In the rows, 128 means zero.
Each path below is one point turned by a fixed rotation once a step. After each direction that follows a path, write how fast that rotation turns it, in deg/step (0 if it stays still).
Each turn is a multiple of 5 degrees from 10 to 175, or 0.
Each row of a path follows its step; steps can be skipped.
Path 1:
step 5: [131 127 129 128 139 137 127 122 132 123 132 131 121 124 132 143 126 134
 127 123 130 124 125 134 125 126 129 129 133 131 126 124 123 119 130 137
 118 126 126 134 120 138 130 132 131 125 132 119 122 128 137 126 130 129
 131 141 130 131 122 132 134 127 133 126 118]
step 7: [132 135 131 137 132 122 128 137 132 127 130 129 127 134 121 134 132 126
 125 122 137 131 122 124 125 124 123 136 132 130 130 134 122 129 119 127
 130 127 119 137 137 111 136 135 129 128 124 125 138 128 135 136 132 124
 126 125 134 128 131 125 133 133 135 126 133]
step 10: [123 133 136 134 134 125 126 123 123 128 135 128 125 117 123 124 134 133
 122 125 130 139 130 128 127 119 121 127 132 135 129 130 127 127 125 120
 130 128 130 143 133 123 129 130 111 134 122 130 129 119 129 129 129 129
 135 131 133 124 129 122 122 132 125 128 119]
step 14: [125 130 139 131 125 136 121 133 122 137 118 125 128 136 128 127 134 133
 128 130 130 121 128 123 128 117 124 140 131 131 136 125 120 134 125 126
 141 132 128 123 130 120 127 129 129 122 134 126 131 120 128 123 132 127
 128 129 130 124 132 127 134 142 123 127 125]
step 16: [132 124 136 130 127 118 130 122 116 126 120 120 134 122 131 132 126 124
 122 126 131 131 118 131 122 122 137 126 135 126 121 124 130 130 132 132
 128 127 131 129 128 137 132 116 122 123 129 127 121 126 138 121 129 128
 127 125 127 131 133 132 122 127 141 126 117]
step 21: [136 136 130 130 130 135 132 136 125 132 119 138 126 121 121 123 130 144
 122 136 125 126 129 142 133 128 126 135 136 133 124 137 125 130 125 128
 137 121 129 128 136 130 128 127 126 131 125 129 125 124 129 118 128 126
 130 128 128 122 125 130 132 135 133 129 128]
step 25: [135 132 132 132 132 126 134 130 125 132 125 131 126 118 133 125 143 136
 144 126 125 131 134 128 125 127 131 133 125 129 132 126 123 130 123 130
 130 133 124 132 130 122 121 136 124 127 127 126 142 118 139 134 127 139
 128 126 122 134 126 128 131 128 127 131 129]
step 28: [134 135 137 136 136 132 127 124 116 125 133 125 121 122 125 122 127 134
 133 133 129 128 127 136 128 135 128 130 141 128 127 122 119 130 136 125
 130 129 126 124 136 126 129 125 125 118 122 136 134 121 130 130 122 135
 129 130 132 125 129 139 126 121 129 136 122]
[129 129 127 127 128 129 127 130 129 131 128 128 126 128 128 129 129 129
 130 130 129 127 129 131 130 127 127 129 129 132 127 126 127 126 130 130
 128 127 128 128 128 128 127 127 130 127 127 127 129 129 126 129 127 130
 125 130 127 127 127 129 128 128 128 127 127] | 110
[126 129 128 126 130 127 128 127 126 127 129 130 129 127 128 129 131 127
 128 129 127 129 127 129 127 128 128 128 127 127 130 129 129 128 129 130
 127 129 126 128 126 127 126 128 128 131 130 125 129 131 130 128 129 129
 127 131 127 129 128 128 131 126 127 129 129] | 55
[127 130 129 128 127 127 129 129 128 128 129 127 129 128 128 129 127 130
 129 129 129 128 129 131 129 126 130 127 127 129 129 129 130 127 130 126
 126 127 127 126 127 127 129 126 125 128 128 131 127 129 130 128 130 129
 127 131 128 129 130 127 126 129 126 128 126] | 55
[127 126 129 130 127 128 127 126 129 129 129 128 128 129 127 126 129 127
 131 131 128 129 126 127 128 128 130 128 128 129 130 126 128 128 128 125
 130 126 127 129 129 131 128 128 127 130 126 127 130 128 129 130 128 127
 126 129 126 127 126 127 128 130 127 131 127] | 25
[128 126 128 126 129 128 129 125 129 127 130 126 127 129 129 128 130 129
 129 128 129 128 127 129 129 128 128 129 129 130 128 129 131 128 128 130
 128 130 128 128 128 132 131 128 127 126 130 128 127 131 127 130 129 126
 129 126 126 130 128 127 129 127 129 126 128] | 100
Path 2:
step 4: [129 133 129 131 122 128 134 128 119 122 133 122 124 129 126 130 140 136
 122 137 124 130 128 134 129 122 135 137 121 129 124 123 128 117 125 119
 130 127 128 128 126 128 132 126 124 135 129 125 123 122 123 129 132 133
 138 134 129 133 113 123 138 128 135 130 137]
step 5: [132 126 136 133 125 125 123 128 121 140 125 126 133 119 129 127 137 135
 125 140 126 131 122 135 115 129 128 130 122 130 121 131 118 124 127 127
 136 122 130 121 135 133 128 133 125 119 136 125 132 121 127 128 131 131
 133 131 131 135 134 127 126 126 125 142 130]
step 9: [134 123 126 135 122 125 125 122 128 126 130 131 130 123 123 125 117 128
 131 129 128 131 127 134 121 118 125 136 122 127 132 121 126 132 127 122
 120 125 132 135 141 126 135 132 127 131 117 130 127 133 128 125 133 135
 132 124 128 139 131 119 124 143 128 136 119]
step 16: [128 129 126 124 134 122 128 127 126 124 127 123 131 122 129 127 130 136
 120 137 127 130 134 136 117 128 120 134 131 118 125 139 124 131 128 128
 120 122 130 120 126 134 130 129 131 144 121 132 129 130 119 115 130 136
 135 132 129 122 131 137 126 131 129 131 129]
step 23: [126 125 131 127 118 119 127 126 126 129 137 126 122 122 126 127 134 137
 127 137 123 134 132 128 125 117 128 140 116 125 130 131 134 127 124 136
 116 137 132 123 126 125 124 137 128 125 127 123 125 127 128 136 133 129
 135 128 128 130 124 130 133 123 140 131 135]
step 24: [124 126 129 131 118 129 126 126 124 137 130 128 130 121 134 122 125 132
 131 132 125 134 125 136 118 119 124 128 127 116 137 126 122 127 126 125
 130 125 129 132 131 140 126 133 131 124 125 127 138 134 120 123 134 130
 134 126 125 139 138 125 122 134 133 136 138]
step 25: [126 126 128 130 122 132 130 132 131 126 119 125 119 138 125 127 124 132
 125 130 122 125 128 126 131 120 129 130 125 122 138 130 115 138 134 126
 135 128 127 137 121 121 128 139 130 119 126 126 131 128 124 140 130 132
 135 126 116 129 124 129 125 120 131 139 131]
step 27: [137 130 120 136 132 129 120 135 127 120 129 122 118 128 125 132 127 137
 123 130 125 136 127 121 134 124 125 133 119 136 122 126 129 137 138 125
 124 127 123 134 129 133 135 133 125 133 132 127 125 134 120 126 134 134
 128 132 122 127 120 140 132 132 129 131 121]
[126 126 127 127 128 128 127 129 129 126 128 129 129 129 130 129 128 129
 131 127 130 126 131 129 128 127 128 129 128 126 128 128 126 127 129 129
 129 130 131 128 129 126 128 130 129 128 125 129 130 132 127 128 129 128
 130 127 127 128 130 128 128 129 128 128 127] | 45
[129 127 128 125 127 130 128 127 128 126 128 126 127 129 125 129 131 128
 127 126 126 128 130 129 130 129 129 129 127 128 127 128 128 130 129 127
 126 129 129 128 126 130 129 128 128 128 127 127 129 128 128 129 129 128
 126 130 125 127 128 130 129 125 130 128 129] | 170
[129 128 128 127 129 131 128 128 130 128 126 128 126 124 130 128 127 127
 127 126 127 127 129 130 128 125 128 129 128 127 128 129 129 127 128 129
 128 126 130 126 128 125 126 130 128 129 129 129 126 126 128 127 130 128
 127 128 128 126 129 126 129 126 130 127 128] | 145
Path 3:
step 1: [131 133 111 131 132 123 129 139 126 135 130 132 138 121 118 136 122 124
 127 133 131 131 131 126 127 127 133 127 131 132 123 126 129 123 116 133
 131 132 124 133 129 129 127 130 134 125 124 117 135 133 132 126 122 127
 129 125 129 138 123 133 127 124 130 121 130]
step 8: [128 120 126 136 132 128 124 133 127 121 125 122 132 131 126 127 128 120
 128 124 130 126 140 131 124 127 133 136 124 117 127 131 128 125 130 121
 124 132 131 126 126 116 128 138 123 128 128 119 115 124 131 130 130 121
 135 127 126 128 117 138 120 128 133 126 134]
step 11: [130 133 135 123 126 119 129 131 126 131 125 118 125 124 129 128 131 131
 136 127 132 128 137 125 122 135 125 135 131 128 127 135 125 132 121 132
 123 110 135 130 131 130 130 134 124 128 123 124 130 125 133 134 133 128
 122 130 131 124 126 144 125 130 124 133 138]
step 13: [139 129 135 128 130 122 132 130 128 133 132 127 130 128 121 125 140 127
 131 124 125 132 122 131 127 130 129 120 132 123 123 121 123 130 128 127
 130 129 139 129 128 131 131 129 123 122 137 120 134 123 129 134 135 113
 130 110 128 121 129 128 123 128 128 126 129]
step 16: [125 119 142 136 133 124 125 122 128 119 136 121 123 120 126 124 123 125
 127 135 122 124 131 126 126 122 127 125 127 122 121 132 129 134 134 124
 127 134 127 125 137 133 135 136 120 123 122 127 126 125 130 128 129 122
 136 128 130 120 126 130 131 130 116 129 126]
step 19: [130 120 131 131 119 130 130 133 119 122 130 125 135 119 129 127 132 121
 131 135 132 126 135 126 126 125 121 138 139 127 129 124 133 126 128 125
 120 128 132 134 126 131 126 135 135 140 117 129 128 130 130 129 125 135
 129 121 126 121 127 135 135 120 123 129 134]
step 26: [130 122 120 127 125 132 138 131 135 116 123 137 125 124 128 130 131 114
 127 127 132 132 127 126 132 124 134 119 132 117 125 125 128 123 131 128
 130 130 128 128 133 135 128 127 126 134 132 121 134 124 117 125 128 122
 133 126 131 130 127 123 130 121 137 129 137]
step 27: [126 125 127 131 123 133 133 115 128 127 119 127 131 127 132 131 123 124
 135 134 124 127 128 123 128 131 129 125 131 128 126 127 118 128 123 125
 128 123 133 134 133 132 130 131 125 128 123 126 125 135 116 134 128 136
 126 129 135 109 132 144 131 126 123 127 128]
[127 127 126 129 129 128 127 125 126 129 127 129 130 126 130 127 130 130
 128 129 127 128 130 130 127 130 127 126 129 127 128 126 127 131 129 129
 127 129 130 129 127 127 129 127 126 131 128 129 128 129 129 129 129 129
 126 128 128 128 126 129 129 128 129 127 127] | 175
[127 127 128 129 128 127 129 128 128 129 127 126 125 129 129 129 128 128
 129 126 130 129 128 127 125 128 129 126 130 127 129 129 126 127 127 128
 129 127 129 129 128 123 127 130 127 130 130 127 129 128 127 128 130 129
 127 129 128 128 129 126 128 128 129 130 128] | 25
[132 126 126 127 128 129 130 129 127 128 127 127 128 128 129 128 131 128
 126 129 128 129 127 128 127 131 130 129 129 127 127 126 128 127 128 127
 128 128 130 126 126 129 128 128 129 127 130 128 129 126 131 127 128 130
 131 130 129 127 127 129 127 128 129 129 127] | 160
[128 131 128 127 127 128 128 128 130 127 131 126 129 128 129 130 126 128
 130 127 128 129 130 128 127 129 132 129 130 130 130 129 128 126 129 128
 129 128 129 128 126 128 127 128 126 129 126 130 130 132 130 128 127 128
 131 128 128 126 127 129 130 129 129 126 127] | 135
[127 129 130 130 127 130 127 126 129 127 127 128 128 128 129 130 128 126
 128 128 126 129 126 132 126 126 128 129 127 125 128 129 128 127 129 128
 128 128 128 128 128 129 130 128 129 130 125 127 128 128 128 128 129 130
 130 129 130 128 129 128 127 127 131 129 125] | 35
Path 4:
step 3: [118 115 138 133 122 137 119 117 123 136 129 125 133 129 125 129 127 120
 130 127 128 125 128 124 123 130 117 121 132 115 123 136 130 125 127 131
 123 126 116 125 136 136 136 127 125 126 129 130 135 126 127 123 135 135
 131 135 131 126 133 124 120 127 133 133 128]
step 4: [130 118 138 126 121 141 125 121 124 139 132 124 130 129 119 119 134 126
 120 126 132 128 128 123 136 119 122 126 122 111 127 126 118 131 132 126
 126 130 126 126 119 122 122 120 131 123 129 137 131 131 128 120 132 126
 125 134 131 133 126 124 127 125 123 122 125]
step 8: [124 129 130 125 124 137 118 120 125 122 136 127 124 129 120 124 120 124
 121 131 132 132 124 128 128 129 118 129 124 131 130 129 130 132 126 130
 128 122 118 123 135 136 123 131 142 121 123 126 138 132 131 123 138 123
 143 124 127 122 129 128 135 123 137 130 118]
step 12: [126 126 140 132 127 142 127 130 114 129 142 125 137 130 128 125 133 133
 127 130 133 127 122 129 121 132 133 129 125 120 123 119 125 119 129 126
 121 128 124 123 119 134 131 125 122 120 127 134 131 128 124 120 129 120
 141 127 134 134 124 132 126 122 124 130 131]
step 13: [122 123 138 125 133 134 120 123 128 122 133 123 134 133 124 126 132 126
 127 127 144 131 118 129 129 126 135 133 126 126 133 126 122 126 127 125
 136 127 126 124 123 131 125 119 132 119 125 135 129 134 135 120 127 113
 124 122 121 130 130 137 134 137 139 128 124]
step 21: [129 120 137 127 129 130 121 124 124 133 128 127 131 128 127 118 125 127
 123 127 141 126 121 120 127 121 115 129 135 111 128 130 115 130 127 126
 127 130 132 129 123 130 131 129 126 123 128 143 131 133 137 116 136 126
 125 133 122 133 130 127 128 128 126 121 124]
step 27: [118 124 134 125 125 130 115 127 114 128 137 118 132 130 127 123 129 120
 124 129 128 129 131 130 131 125 124 134 131 123 125 112 126 133 135 125
 124 129 123 133 127 127 129 123 126 128 113 140 127 131 130 123 126 121
 139 121 134 126 129 132 120 127 129 120 125]
step 28: [116 123 131 140 134 132 127 127 120 125 135 127 132 134 122 129 134 128
 128 120 134 129 130 133 132 129 128 126 130 118 120 128 132 125 130 133
 128 129 123 116 129 131 127 119 129 119 124 137 129 131 131 127 125 115
 130 124 142 132 125 130 134 126 139 136 117]
[131 129 126 129 126 127 129 130 127 126 129 128 128 128 129 127 126 127
 126 126 128 127 127 128 127 128 129 127 128 129 130 127 127 128 128 130
 127 129 126 130 127 130 129 126 127 127 131 129 128 128 128 127 128 126
 129 127 128 127 128 126 127 128 132 126 127] | 25
[126 127 129 130 129 129 128 127 125 126 126 129 128 129 128 129 130 130
 126 126 131 130 128 129 129 129 129 125 128 127 127 129 126 130 126 128
 127 129 129 131 126 126 128 130 128 129 129 128 129 129 127 127 129 126
 128 129 127 128 126 129 128 129 130 127 130] | 45
[127 128 128 128 126 126 127 128 126 128 127 126 128 128 127 129 126 128
 128 128 130 128 127 129 125 129 128 128 130 126 128 127 129 128 128 130
 128 126 129 129 129 128 129 128 124 128 129 130 127 126 127 125 129 128
 128 127 127 128 128 129 126 128 124 130 128] | 120
[129 130 127 127 127 128 130 127 128 129 129 130 128 127 126 127 126 129
 128 127 128 129 128 129 128 129 130 126 129 125 127 128 129 129 127 129
 128 127 127 127 131 127 131 128 129 128 126 128 128 127 128 130 126 127
 128 128 127 125 126 127 131 130 129 131 127] | 125
[126 129 128 128 129 126 126 126 129 127 128 128 129 127 128 126 128 128
 128 127 129 124 127 127 129 130 127 128 128 129 128 126 128 129 130 127
 129 128 128 130 132 129 124 129 127 130 128 127 129 129 129 128 128 127
 127 128 128 124 128 129 128 129 129 128 127] | 130
[127 129 128 130 130 131 129 129 127 130 130 127 128 128 128 129 127 128
 129 129 126 126 128 125 127 129 129 127 130 128 127 128 126 129 126 127
 129 129 129 131 127 130 130 128 130 127 129 129 129 129 128 128 128 129
 129 130 128 126 128 129 126 128 126 129 130] | 125
[128 130 130 131 126 127 128 127 129 128 128 129 127 126 127 128 130 128
 129 126 128 128 126 127 129 127 128 130 128 129 127 130 127 128 128 129
 130 129 128 129 127 126 128 126 127 129 129 130 128 129 131 129 130 128
 130 130 128 128 125 126 130 128 124 126 126] | 145
[126 129 126 126 128 129 129 128 129 126 127 126 127 128 129 128 127 126
 127 127 127 128 127 127 128 129 128 128 125 128 128 130 129 128 130 132
 128 128 128 128 127 128 129 131 130 130 127 127 126 131 126 129 129 129
 130 128 128 127 128 128 126 129 126 128 127] | 45
